(in the rows, 128 means zero)
The rows of D fall into several groups, and each row is roughly a mix of its group's hidden directions.
D:
[[119 112 145  87 125 105  95  77 160 137]
 [140 142 159 138 129 173  90  91 166 124]
 [139 178 122 147 122 159 134 179  97 136]
 [138  98 130  87 113  85 148  87 101 138]
 [144 121 108  99 131  62 157 137 100 140]
 [106  98 135 175 114 113 100 106 170 102]
 [102 103 149 139 132 129  97  98 190 131]
 [142 121 111 172 148 193 130 123 132 104]
 [128 113 138  81  96  72 144 120 120 152]
 [165 140 124 172 168 138 125 131 173 107]
 [120 114  95  76  88 120 131 121 100 162]
 [106 151 152 172 108 168 114 166 122 108]
 [133 149 131  92 128  79  92 123 174 139]
 [103 139  77 136 110 108 150 178 109 142]
 [135 106 136 116 159 170 107  91 163 161]
 [126 151 128  81 135  91 150 121  80 153]
 [142 163 122  90  93 125 149 144  81 154]
 [128 120 108  77 123  67 130 114 124 153]
 [117 124 117 174 102  96 142 150 155  82]
 [157 107 124  99 125  97 103  85 171 113]
 [145 186 129  96 134 102 114 164 121 157]
 [169 123 155  97 116  78 122 100 149 107]
 [126 151 145  87 116  68 117 139 154 152]
 [107  99  86 177 130 154 150 148 107 115]
 [ 99 101 108 126 109  89 145 155  75 126]
 [115 102 129 187 157 167 139 105 114 114]
 [ 83 127 106 135  88 132 137 184 114 141]
 [134 143 111 118 134  58 127 158 101 148]
 [113 132 111  73 126  88 132 132 115 176]
 [136 116  91 169 117  89 148 168 117 102]
 [140 155 168 105 154 146  86  98 153 147]
 [110 127 101 121 149 132 154 134  65 166]
 [105 112 132 197 127 164 116 127 135 102]
 [118  71 119 143 146 112 137  95 168 103]
 [110 165 170 104  98  98 123 155 136  96]
 [144 156 181 121 121 124  83 139 167 119]
 [144 150 141  80 132  99 103 100 171 147]
 [122 107  99 181 133 177 148 143 115 108]
 [139 153 136  91 131  86  92 118 175 141]
 [110  96 138 153 135 145 101  97 183 104]
 [133 111 127  87 170 118 147  78 158 124]
 [ 92  93 130 146 122 105  93  94 171 130]
 [114 138  96 122 124 117 155 170  92 176]
 [135 121 164 128 150 169 103  77 159 129]
 [105 149 120 127 108 153 108 174 102 177]
 [141 141 112 110 107 103 138 163  65 148]
 [104 104 107 167 131 178 158 144 145 104]
 [156 143 150  87  88  94  92 137 145 135]
 [ 94 140 106 129 144 184 128 156 124 169]
 [122 156 185 100  99 112 107 150 155 133]
 [137 152  97 138 118 127 159 171  74 118]
 [ 92  93 105 173 114 127 139 161 106 101]
 [149 138 180 112 110 158 106 110 173 117]
 [107 153 113  93 126 160 111 160 106 176]
 [136 128 125 147 107 205 128 143 108 115]
 [ 86 132 146 158 120  95 159 179 132 121]
 [101  98 101 131 119  81 137 138  76 138]
 [116 161 140 112  97 134 117 187 140 164]
 [112 143 172 106 100  88 120 151 170 135]
 [ 84 112 105 173 151 101 128 145 164 119]
 [131 103 142 119 167 148 130  80 178 134]
 [134 112 156 105 148 140 109  86 187 132]
 [132 136  98 129 101  82 144 161  79 139]
 [152 153 150  81 138 100 123  98 169 144]
 [ 97 116  81  80 146 111 120 107 136 157]
 [ 83  73 122 124 107 101 132 121  93 120]
 [ 82  88 119 175 119 153 123 142 127 100]
 [127 126  84  78 136 100 118  94 120 162]
 [ 74  90 109 166 135 120 110 103 149 136]
 [118 109 127  75 122 118 135  86 176 138]
 [121  95 140 114 159 129 122  81 183 124]
 [107 120  61 148 131 158 114 140  98 136]
 [139 102 135  99 106 178 139  77 145 129]
 [140  92  89 124 146 130 159  82  92 131]
 [101  66 122 163 126 133 133 105 140  96]
 [129  99 106 181 135  90  96 155 125 113]
 [195 160 118 126 114  94 146 127 108 130]
 [103 142 136 166  98 174  89 144 144 111]
 [119 160 135 131 160 180 117 144 177 136]
 [112 152 110  72 104 102 148 143 129 168]
 [143 159 158 131 122 190 113 159 153 126]
 [178 127 145 132 125 117 132 104 149  67]
 [131 120  74 139 111  86 138 138  81 120]
 [121 107 154 105 153 152 116  74 169 135]
 [149 177 130  94 143 174 159 119 117 141]
 [127 141 133 161  99 148 122 155  62 123]
 [ 91  83 129 169 135 164 123 119 146 101]
 [108  69 117 169 152 126 144 117 138  98]
 [114 167 152 166 151 115 126 178 149 113]
 [118 138  99 111 123  83 166 152  82 141]
 [148 102 175 164 145 136 137 102 108  89]
 [ 76 147 130  85 141  91 154 125 124 106]
 [157 143 148  67  99 100 122 117 135 154]
 [129 153 124 161 154  87 119 169 170 124]
 [141 151 138 124 127  62 124 169 102 139]
 [ 91 119 152 146 101 184  98 137 144 110]
 [113 150 115  82 106 125 157 156  86 157]
 [ 77 102 100 164 144 158 109 115 115 149]
 [138 144  96 143 107 114 145 164  67 114]
 [175 139 152  80 103 102 145 121 104 146]
 [163 144 129  85 128  86 116 112 168 151]
 [112 118 111 140  93  98 145 183  91 138]
 [122 148 109 138 113 155 154 174  74 133]
 [126  92 134 139 169 131 125  92 182 113]
 [141 146 176 135 123 157 155 132 183 112]
 [146 139 154 151 159 165  99 103 174 120]
 [ 80 141 128 153 114 133 164 184 130 127]
 [147 162 138 136 124 184 132 171  99 137]
 [ 95  66 113 162 133 131 143 119 142  98]
 [ 93  78 147 147 131 166 118  90 133 113]
 [120  96  64 164 135 137 115 110 104 122]
 [133 121 164 173 130 153  87 136 155  94]]
Here is one row from each group, named. Which group is each of the other rows in?
[136 116 121 173 185  97 112 109 134 105] => U
[100  92 132 167 142 132 114  89 169 109] => E
[149 169 118 107 159 115 127 147 185 141] => Q

[153 142 147  71 135 137 128  74 127 142] => U
[100  77 100 125 107 103 136 116  82 136] => U
[ 68 105 129 166 109 144 144 159 136 114] => U
[151 134 160  81 133 133 119  73 126 153] => Q
[ 93 102 103 151 122 106 146 172  87 117] => Q
[142 121  82  99 130  71 143 120 131 159] => U
[155 171 151 136 127 188 109 115 148 134] => Q
[167 147 118  92 128  65 140 127 118 144] => Q
[103 101 127 177 106  87 114 115 146  96] => E
